Questions about the matrix below. Rows and columns are numbered from 1.
1) Which number is the top-left entry?
2) Which number is the bottom-left entry?
3) Which number is the entry directly below 10.052?
4) Which number is the entry at row 2, column 1?
5) Which number is the entry directly above 2.708?
6) Which number is the entry in row 3 and column 1?
7) Which number is the entry at row 1, column 3?
8) Which number is the top-right entry?
2.918	1.017	2.638	7.539	-1.669	7.395	8.821	12.025	5.021
10.359	13.823	11.424	-16.609	12.400	0.107	8.119	2.886	5.668
6.585	16.000	5.803	3.745	3.562	0.074	0.204	7.937	9.642
0.528	-10.110	1.134	16.006	10.003	8.496	0.255	-10.283	-3.083
2.340	4.826	1.452	16.638	1.862	4.296	-1.525	3.604	5.695
6.652	5.663	7.599	-0.213	18.045	0.968	-2.689	-13.332	0.794
0.357	-11.389	0.979	13.993	6.510	10.052	4.722	-4.468	-2.584
0.574	-21.866	2.615	1.690	6.070	15.361	18.162	-0.246	-7.059
6.100	2.240	6.957	-6.930	4.838	6.206	12.936	8.491	3.290
2.708	5.089	1.931	14.997	2.427	4.154	-0.994	3.477	5.603
2.157	-5.133	2.441	6.498	-0.102	9.631	11.357	9.269	1.941
0.045	-19.596	1.558	6.272	4.226	14.575	15.408	0.925	-5.462
1) 2.918
2) 0.045
3) 15.361
4) 10.359
5) 6.100
6) 6.585
7) 2.638
8) 5.021

Questions about the table below.
1) What is the entry in the top-left corner?
2) What is the last entry of the largest entry's row?
3) What is the fourth entry in reading order?
4) What is the second entry on the main diagonal?
5) What is the entry in the top-right corner?
6) What is the entry directly above the centre entry?
7) What is the largest entry in the first row?
8) What is the entry directly below -42?
[[  6  31  23  -6  32  27 -29]
 [  5  14  19   8  20  12  -1]
 [ 19  51  19  19  33  48  -7]
 [ -3 -42 -28   0 -33 -37  27]
 [ -7 -28   9 -16   7 -28 -24]]
1) 6
2) -7
3) -6
4) 14
5) -29
6) 8
7) 32
8) -28

[[6, 13, 13, 9, 8, 10, 8, 11, 6, 8, 5, 13, 12, 9, 8],
 [13, 3, 4, 5, 17, 15, 13, 8, 7, 5, 12, 11, 10, 10, 16],
 [10, 11, 9, 9, 10, 11, 10, 9, 7, 9, 10, 10, 9, 10, 10],
 [33, -41, -11, 7, 44, 30, 35, 13, 44, 13, 31, 18, 21, 20, 41],
 [19, -32, 4, 6, 36, 24, 29, 20, 37, 11, 13, 28, 29, 16, 32],
 [19, 32, -2, 12, 1, 7, 4, -5, -5, 10, 27, -13, -13, 10, 4],
 [6, 0, 9, 1, 17, 16, 12, 12, 4, 1, 1, 20, 18, 7, 15],
 [-9, 32, 15, -4, -2, 7, -6, 5, -32, -10, -14, 13, 7, -2, -4],
 [28, -11, -8, 8, 27, 21, 22, 5, 23, 11, 29, 5, 7, 16, 26],
 [3, 15, 13, 5, 7, 10, 6, 10, -2, 3, 0, 14, 12, 6, 7],
 [8, -6, 2, -4, 22, 20, 14, 9, -1, -4, 3, 19, 16, 7, 19],
 [-16, 28, 27, -1, -3, 5, -4, 15, -21, -5, -23, 25, 19, -1, -4],
 [5, 11, 12, 6, 10, 11, 8, 11, 3, 6, 3, 14, 13, 8, 9]]
Which number is the entry directly below 35?
A: 29
The centre entry is 12
The entry directly above the smallest entry is 11
The largest entry in the last row is 14
The bottom-right entry -> 9
The entry in the bottom-left corner: 5
Which number is the top-left entry?
A: 6
Which number is the entry just right of the smallest entry?
A: -11
Which number is the third entry on the diagonal from the top-right corner?
A: 9
Which number is the entry directly below the smallest entry?
A: -32
The smallest entry: -41
The entry directly below the centre entry: 5
The smallest entry in the first row: 5
The last entry in the row that holds the smallest entry -> 41
Which number is the 3rd entry on the main diagonal?
A: 9
The third entry in reading order is 13
The second entry on the diagonal from the top-right corner: 10
The fifth entry, reading row by row: 8
Which number is the largest entry in the first column?
A: 33
The fifth-last entry, reading row by row -> 3
Which number is the 4th entry in reading order?
A: 9
The top entry of the column that holds the smallest entry: 13
The entry in the top-right corner -> 8
The smallest entry in the first column: -16
